In the data rows, 128 means zero.
Here are some numbered points:
[176 171  88 215 117 107  47 220  53 112 110 169] 0
[160 144 135  86 143 132 144 114 105 122 138 150] 1
[155  86 112 167 103 132  93 108  99 167 158 167] 2
[125 146 147 107 132 140 136 140 123 142  92 106] 3
[137 106 181  39  74 135 140 233 107 255   0  35] 4
[122 139 129 121 127 148 139 122 154  98 128 104] 5
[127 133 123 143 137 128 122 137 122 121 132 105] 6
[ 38 157 147   4  51 212 103  69  53  96 159 148] 7
[166 145 147  98 140 154 145  99  99 113 161 173] 8
[139 109 124 148 136 118 118 125 138 118 152 117] 9
[176 138 144  98 136 116 123 127 131 151 232 145] 10
[136 117 112 130 122 134 118 139 109 142 122 142] 11
[128 129 130 131 137 130 134 142 157 117 118 116] 12
[161 153 108 196 106 119  68 182  79 142 127 170] 13
[ 95  83 147 149 155  49 160  68 153  91 161 140] 14
[141 154 126 145 125 137 110 152 130 110 116 133] 15
[135 142 133 117 127 119 135 124 158 117 112 117] 16
[148 122 138 128 133 150 130  93  95 126 134 164] 17
[ 88  48  73 173 158 228 210  97 205 157 255  41] 18
[128 138 116 125 124 127 124 135 136 104 131 117] 19
[179 145 152  91 142 161 146  89  84 116 173 192] 20
[121 137 105 106 120 144 140 121 125 119 118 112] 21
[116 120 124 124 135 117 132 142 133 124 133 129] 22
[141 140 112 172 125 131 105 143 121 140 136 127] 23
Which three points above are nearest to each new point, looking only along the 4 directions in which the numbered points spread most? Their numbers follow each, nearest first.
[152 105 121 151 121 125 117 116 147 144 148 154] 9 6 19
[137 115 156  84 104 121 129 147 120 185  45 102] 3 16 21
[123 128 121 147  94 152 101 112 136 208 139 145] 11 6 23
[ 78 146 205 192 142 190 106 150 109 185 117 126] 11 6 23
[ 19  75  14 138 255  63 222 163  32 119 118 224] 9 10 19
[ 56 143 134  45  79 210 125  78  86 111 180 126] 7 20 8
[121 118 121 130 127 130 113 140  89 176 144 155] 11 15 23
[146 108  84 191 105 188  48  66  81 255 128 206] 2 13 23
[ 80  54  80 174 124  90 108 169  32 231 129 234] 13 2 23
[115 118 130 140 149  77 162  95 139  97 135 130] 14 16 9
[165 152 104 194 108 114  67 180  77 138 123 167] 13 0 23
[ 80  60 154 159 160  19 170  53 162  90 179 146] 14 9 16
[141 138 139 109 121 139 128 146 130 156  69  82] 3 16 12
[135 108 100 144 119 129 120 115 140 122 152 136] 9 6 19
[133 124 130 117 132 134 141 104 146 108 121 112] 5 16 22
[140 134 127  98 128 129 131 143 151 130  93 109] 3 16 12
[137 129 116 107 136 131 116 155  94 153 121 121] 11 15 3
[133 146 122 121 129 128 126 136 133 131 147 126] 19 22 6
[144 128 147  87 109 154 142 155 106 163  32  95] 3 21 16
[153 133 120 118 135 131 136 124 118 125 143 126] 19 22 6
[127 141 151 113 129 139 142 116 105 102 117 152] 1 17 8
[ 73  12 136 137 165   0 194  21 160  78 207 155] 14 10 9
[119 129 116 117 122 127 107 150 105 158 126 161] 11 15 19
[149 135 150  87 104 166 146 147  88 162  20 118] 3 21 11
[ 78  50 132 137 133  21 182  43 155  85 178 160] 14 10 9
[165  61  86 246  83 119  76 121 135 133 195 182] 2 23 13
[150 119 127 142 137 127 132 130 142 111 141 138] 9 19 22
[189 176  89 228  87 114  28 218  51 132 124 184] 0 13 2
[103 149 158 143 131 166 122 126 132 126 125 115] 21 19 22
[136 130 121 127 133 133 140 130 160 122 117 109] 12 22 16
[ 14 154 200 162  11  34 119 247 178  88  90 137] 3 16 15
[143 138 131  94 124 125 125 151 156 139  85 107] 3 16 12
[115  84 133 126 144  71 148  97 152 108 164 114] 14 5 9
[145 128 133 113 109 137 122 141 128 119  92  94] 3 21 16
[124 136 122 112 127 135 126 118 156 106 127 110] 5 22 16
[146  86 111 185 106 127 100 107 116 165 163 172] 2 23 9
[201 149 147  70 152 116 117 117 125 160 255 148] 10 8 17
[176 168 111 175 104 130  64 163 110  98 113 123] 13 23 15
[ 65 152 145  28  71 194 112  84  77 105 148 138] 7 20 8
[192 183 102 190  95 132  39 173 101  84 107 133] 13 0 23
[132 120 131 111 132 141 146  98 145 107 123 114] 5 16 21
[125 138 121 122 135 128 122  97 151 113 130 108] 5 22 19
[121 141 131 115 141 133 136 143 118 136 104 114] 3 21 22
[113 117 100 119 151 117 140 141 107 130 135 156] 19 22 6
[165 152 107 198 109 115  67 181  81 139 128 167] 13 0 23
[134 130 159  28  89 134 133 214  97 254   0  55] 4 3 21
[ 86  69 136 136 143  50 174  49 158  89 178 128] 14 5 9
